In the rows, 128 means zero.
The rows of M fall into several groups, which share some directions, and each row is roughly a mix of its group's hidden directions, except some rows that fit no group.
M:
[[145 123  94 167 102  82 122 134 173 123 174 120 130 122 131]
 [119  87 113 133  90 103 148 144 164 135 147 117  89 100  94]
 [162 172 184 131 166 118 151 104 123 136 129 129 111 141 154]
 [104 121 139  89  90  79 114 133 153  95 124 158 135 112 158]
 [114 168 112 127 129  89 134  71 149 154 149  93 145 128 116]
 [122 137 122 130 137 122  93 157 122 116 177  62 112 144 146]
 [ 91 132 160  74 114  86 124 111 131 109 157 137 134 103 101]
 [160 124 120 134 144 115 139 123 156  64 150 109 148 123  82]
 [147 146  73 144 150 125 157 125 163  85 127 131 166 113 117]
 [151 122 105 107 120 111 149  88 160 149 136  81 116 176 126]
 [102  98 135 136 120 129 133 124 120 105 156 109 155 204 119]
 [115 186 164 167 128 130 124 104 141 150 107 115 132 101 162]
 [103 106 101 108 125  92 179 118 129  73 141 122 153 126 130]
 [139 144 147 142 106 142 127  46 118 125 134  99 133 119 156]
 [111 129 143 165 140 109 174 118 155 169 100 137 142 146 168]
 [120 116 126 125 150 139 162 153 120 170  97 145 104 113 188]
 [127 122 129 162 104 113 109 118 108 173 173 149  80 127 107]
 [108 150 150 154 140  78 164 129 135 109 112 124  85 167 121]
 [147 120 142 164 112  91 127  73 144 111 113  96 117  92 144]
 [ 92 156 105 153 126 112 132 124 128 162  84 114 101  78 137]
 [119 150 136 124 157 164  93 113 147 126  87 170 148  89 118]
 [159 132 108 159 165 146 107 100 137 147 132 116 138 132  64]
 [179 161 119 114 112  89 106 113 161 127 123 116 144 103  89]
 [144 116 132  92 125 174 166 151 150 116 132 132  89 173 134]
 [121 100 156 108 149 115  84 165 123 121 136 152 176 105 103]
 [148 154 115 122 158 191 116 123 143  98 103 130 173 122 126]
 [184 115 110 102 100 115 153 127 168 128 123 138 137 155  88]
 [102 129  98 112 148  83 150 127 129 155  84  99  97 145 103]
 [103 122  85 171 127 150 148 122 117 146 141 124  89 180 131]
 [165 175 114 140 125 136 165 120 184 135 138 120 104 153 132]
 [141 122 107 111 122  84  97 171 127 144 141  84  83 122 133]
 [149 120 154 111 122 167 129 135  87  67 145 127 113 155 148]
 [177 162 156 153 130 106 171 120 150 132 121 135 110 130 171]
 [127  80 101 119 117 161 118 176  98 128 142 174 128 117 135]
 [133 131 126 143 100  68 172 113 161 120 114 118 110 146 163]
 [140 119 127 104 135 174 138 142 118 110  68 170 152 123 151]
 [154 177 139 117 145 143 138  76 131  94 131 107 134 169 141]
 [101 132  84 193 127 151 161 145 119 137 123 142 104 130 144]
 [166 147 159 135 116 104 146 145 123  77 149 134  99 127 172]
 [149  72 106  82 137 166 119 120 143 100 121  99 123 130 111]
 [151  63 136  92 145 115  92 147 134 138 121 124 165 144 132]
 [130 136 132  81 156 119 113 114 142 102 115 126 176  73 136]
 [144 134  88 132 136 133 174 158 134  97 182 142 113 155 131]
 [ 90 140 128 150 135  77 135 160 154 139 150 151 111 166 155]
 [140 102  66 111 108 171 141 155 131 128 142 145 108  95 123]
 [128 141 152 124 110 115 165 137 126  86 173 113 174 154 151]
 [141 152 153  95 137 114 129  73 144 106 134 124 108 152 178]
 [ 95 167 152 153 152  92 115  98 103 122 104 133 133 147 170]
 [114 125 154 137 171 151  90 167 107 143 139 164 151 108 102]
 [109 160 114 132 140 111 153  73  79 148 135 120 136 164 116]
 [153  97 118  82 122 179 117 144 106 141 140 126 151 167 109]
 [136 138 101 172 146 112 132 115 154 176 131  79 116 112 155]
 [131 118 120 119 124 150 191 109 123 126 139 187 136 136  92]
 [132 120  77 173 128 153 106 132 156 141 144  92 134 170 132]
 [142 114 137 142 111  99 132  68 122 123 111 119 180 118  90]
 [153 129  94 133 126 130 124 157 147 116  93 104 118  78  78]
 [102 172 172 150 114 118 106 120 139  77 115 116  96 137 139]
 [136 130 116 121 167 126 148 196 138 107 125  92 145 150 154]
 [159  93 102 141 100 146 137 134 137 162 131 101  82 170 126]
 [121 102 107 123 110 101 141 155 172 179 112  96 100 136 110]
 [157 102  86 117 124 167 120 148  97 134 155  86 121 162 122]
 [ 76 103 102 120 130 108 164 112 136  98 126 133  87 135 165]
 [161 139  92 160  81 128 175 135 126 148 129  99 156 125 137]
 [107 101 151 138  97 128 144  83 109 168 119  95  95 158 134]
 [ 72 121 129 152 127 119 125 131 113 166 175 146  94 106 110]
 [120 123 141 125 170 144  75 137 130 112 122 188  96 126 130]
 [148 142 175 131 112 103  81  85 133 149 115 135 145 112  95]
 [146 102 130 114  91 109  94 165 123 147 148 105 162 134  82]
 [150 163 150  97 141 119 121 124 168 108 149 177  92 142 116]
 [157 127 114  86 136 130 100  91 135  98 155  83  96 138 143]
 [165  88 127 130 141 139 120 145  88 142 146 152 184 134 105]
 [ 92 111 133  85 179 154 121 100 124 152 105 137  96 130 109]
 [120 152 130  97 159 154 146 136 112 116  68 118 112 104  89]
 [ 97 100 114 151 179 137 154 149 138 170 101 129 115 102 106]
 [131 137 113 131 160 176  98 188 120 148 121 100 116 126 147]
 [157 131 114  98 113 129 141  96 137 130 138 119  92 179 179]
 [127 117  92 118 126 122  89 156 125 111 147 111 106  74  86]
 [ 88  70 119 131  87 139 100 126 149 157  98 121 131 124 112]
 [144 113 107 171  91 167 139 137 135 149  99 144  87 118  99]
 [118 138  83 177 128 116 141 165 116 140 150 117  93 109 164]
 [129 160 149  79 161  77 127 105 154 115 129 148 140 104 132]
 [150 145 163 112 157 141 157  88 144 166  92  94 142 128 133]
 [134 147 131 109 147 185 119 140 141 108 132 163 136  94 179]
 [109 117 142  66  95 104 107 107 112 102 158 139  98 115 120]
 [122 124 135 102 112 130  78 141 105  68 153 121 121  94 108]
 [130 123  93 157  91 160 102 153  94 163 106 121 130  94 116]
 [147 110 127 121 137 182 144 159 108 111 153 181 143 101 124]
 [100 116 162 115 159 182  90 141 101 161 113 112 124 129 120]
 [118 125 110 154 105 136 166 115 134 146 116 131 152 174 187]
 [123 146 145 104 154 167 183 146 116 139 110 145 115 116  82]
 [136 109 138  95 134 162  96 147  86  94 139 112  88 107 152]
 [135  93 153 126 107 131 136 122 174 133  75 152 105  91 113]
 [135 117 170  94 130 161 130  82 143  92 113 117 106 120 164]
 [145 185 137 148 131 121 129  86 126 103 155 116 145 175 143]
 [153 159 137 152 122 151 143 115 133 171 100  95 124 175 158]
 [ 72 143 121 168 150 155  91 137 133 135 148 136 108 102 156]
 [138 161 170 131 161  89 130  89 151  96 115 107 141 150 142]
 [131 140 183 149  99 131 137 130 104 166 119 149 109 176 145]
 [144 178 167 110 148 130 111  95 153 122 125  94 164 152 127]
 [105 119 115 142 133 124 159 174 127 110 135 109 112 154 193]
 [129  98  67  93 153  99 135 131  98 121 124 131 132 143  90]
 [132 109 133 178 105  71 121 109 125 124 111 104 101 156 153]
 [164  76  93 141 113 155 137 128 163 133 116  84 120 128 115]
 [145 169 117 105 147 138 124 164 166 105 101 154 159  92 136]
 [134 175 166 142 127 171 119 118  89 137 136 129 170 138 103]
 [164 133 115 114 114 120 145 138 139 131 122 119 209 120 156]
 [158 135 125 164 117 177 107 145  90 108 143 109 101 111  95]
 [ 82 124 134 110 142 125 142 132 125 161 177 176 149  99 136]
 [142 132 145 104 120  82 170 168 131 127 171 101 130 157 120]
 [135 150 140 146  92 112 151 171 122 179 155  89 141 124 135]
 [110 129 123 100 181 139 127 119 133 167  92 130 136  74 144]
 [136 138 152 137 159 118  66 162 121 151 165 108 114 131 102]
 [122 145 113 125 134 138 125  84 189 134 118 144 133  72 139]
 [166 147 112 133 100 129 150 114 130 132 152 181 154 106  83]
 [ 91  78  93 102 111  81 120 106 129 141 143 118 109 111 114]
 [137 156 139 161 144  83 150  81 130 140  91  91 123 135 131]
 [137 113 156  88  96 114 103 115 140  63 138 134 149 134 107]
 [ 82 142 160  93 162 114 135 140  97 121 125 168 149 129 158]
 [121  99  88 108 117 129 104 116 161 174 106 119  91 101 107]
 [182 132 126 116 113 184 123 120 137 152 136 100 167 126 106]
 [101 148 147  81 111 116 137 166 133 161 118 131 142  75 113]
 [112 142 137 125 173 175  71 148 126 135 144 149 105 117 113]
 [113 129 115 124 114 144 205 111 146 130 107 172 119 133 141]
 [184 133 146  98 157 118 140 157 119 154 132 115  85 112 156]
 [139 114 130 153 143 115 174 146 119 132 159 189 143 141  93]
 [167 104 126 138  95 138 138  94  92 157 122 152 147 128  80]
 [123 108 140 123  94 188 123 139 143 133 153 153 115  88 163]
 [131  86  86 113 116 132 131 154 143  88 164 165 104 111 139]
 [147 140 153 142 105 117  91 115 132  66 113  91 115 158 119]
 [145 127 108 169  98 178 113 109 104 120 146  91 112 163 125]
 [169  91 120 105 126 167 154 132  95 134 119 124 126 177 106]
 [171 119  95 122 119 129 148 120 179 109 106 140 106  93  93]
 [119 114 146 141 183 119 154 136 154 159 104 150  91 161 110]
 [107 164 171 107 180 113 125 124 111 142 120 150 167 105 119]
 [ 79 102 124 143 127 136 143 146 130 171  87 153 117 108 168]
 [100 146 131 162 146  91 153 141 140 147 131 135 197 127 123]
 [134 129 152 151 101 151 140 107 116 164 118 134  88 186 152]
 [137 116 113 144  91  92 154  86 114 117 161 158 149 116  91]
 [ 75 113 120 151 148 137 105  93 139 125  90 139  93 116 163]
 [149 137 150 163 118 152  88 123  93 117 162  82 119 142 101]
 [170 134  95 160  95 143  87 108 105 114 165 101 131 133 129]
 [151 144 166 136 132 123 129  98 166 146  83 139 127  75 122]
 [ 74 156 168  91 130 136 104 138 131 154  97 106 116 142 112]
 [160 118 138  86 137 133  84 147 103 100 154  90 139  98 114]
 [114 117 108 103 112  84 136 164 121 102 112 121 170  80 139]
 [103 109 134  91 119  90 124 133 157  97 120 141 188 106 135]
 [177 134 116 124 136 156  97 154 103 125 171  98 143 145  95]
 [132 131 169 152  94 135 112  75 135 124 168 121 149  95 147]
 [119 134 185 133 108 168 141 126 106 142 106 146 179 133 150]
 [161  89  92 109 143 109 145 127 162 102 171 147 134 145 152]
 [125 129 117 137 182 103 162 135 140 161 130 167 149  96 158]
 [173  97 119 131 129 151 147 124  88 127 132 146 167 146  79]
 [125 104 130 149 138 125 163  71  96 132 100 157 102 105 104]
 [142  97 148 146 143  91 173 153 171 120 119 122 171 132 120]
 [175 177 163 105 163 103 129 142 107 118 152 125 125 106 141]
 [148 130 161 135 129 119 113 105 114  72 104 109 114 181 146]
 [ 95 161 129 104 109 104 129 141 156 100 126 156 144  76 159]
 [124 118  98 107 104 118 137 144 118 170  85 128 132  70 104]
 [106 183 117 156 139 133 108 141  74 142 157 127 128 114 155]
 [109 128 130 133 161 161  88 179 111 130 134  83 133 129 158]
 [142 130 174 149  78 163 108 127 129 128 172 123 142 160 134]
 [ 87 131 176 121 159  97 114  89 156 105 137 138 106 148 130]
 [100 100  64 137 150 159 156 124 125 141 106 105  99 120 125]
 [169 150 153 146 151 105 127  74 145 108 121 102 158 135 155]
 [109 119 131 118 102 111  66 122 123  90 117 105 111 171 151]
 [ 72  99 121 143 125  80 113 143 156 138 136 115 164 120 103]
 [102 122 142  96 161 159 150 143 130 107 148  89 108 176 145]
 [119 172 188 145 140 138  95 134 121 130 115 130 170 102 117]]
Here is one row of each group, with its name. Which group are the others in?
[131  85 135 151 113  70 103 115  92 146 142  98 119 137 107] : P
[136 164 156 124 111  95 116 143 128 127 115 151 144  68 169] : F
[111 133 107 106 118 107 147  63 155 148 167 104 122 139 143] : V

[124 158 101 137 137 183 121 119  94 149 104 151  96  91 134] : F
[131 136  75 138 144  92 130 181 162 124 158 152 137 130 121] : V
[101 143  94 151 152  78 135 130 103 149  74 120 110 122 127] : V
[114 124 116 112 145 118 174 129 144 131 111 194 135 103  91] : P
[165 131 101 124 110 180 146 120 118 166  85 117 146 115 105] : P
[130 134 101 188 131 143 159 140 124  94 135 116 119 111 179] : F
[116  95 108 126 145 179 121 140 119 170  90 121 140  94 101] : F
[132 113 138  97 153 139 126 130 115  99 179 159  93 169 105] : P
[ 86 119 123 136 118 143 145 186 108 152 143 176 106 123 122] : V
[133 130 155 133 105 102 124  71 146 116  84 172 146 114 133] : P
[144 142 122 110 138 141 120 177 114 100 200 141 132 136 115] : P
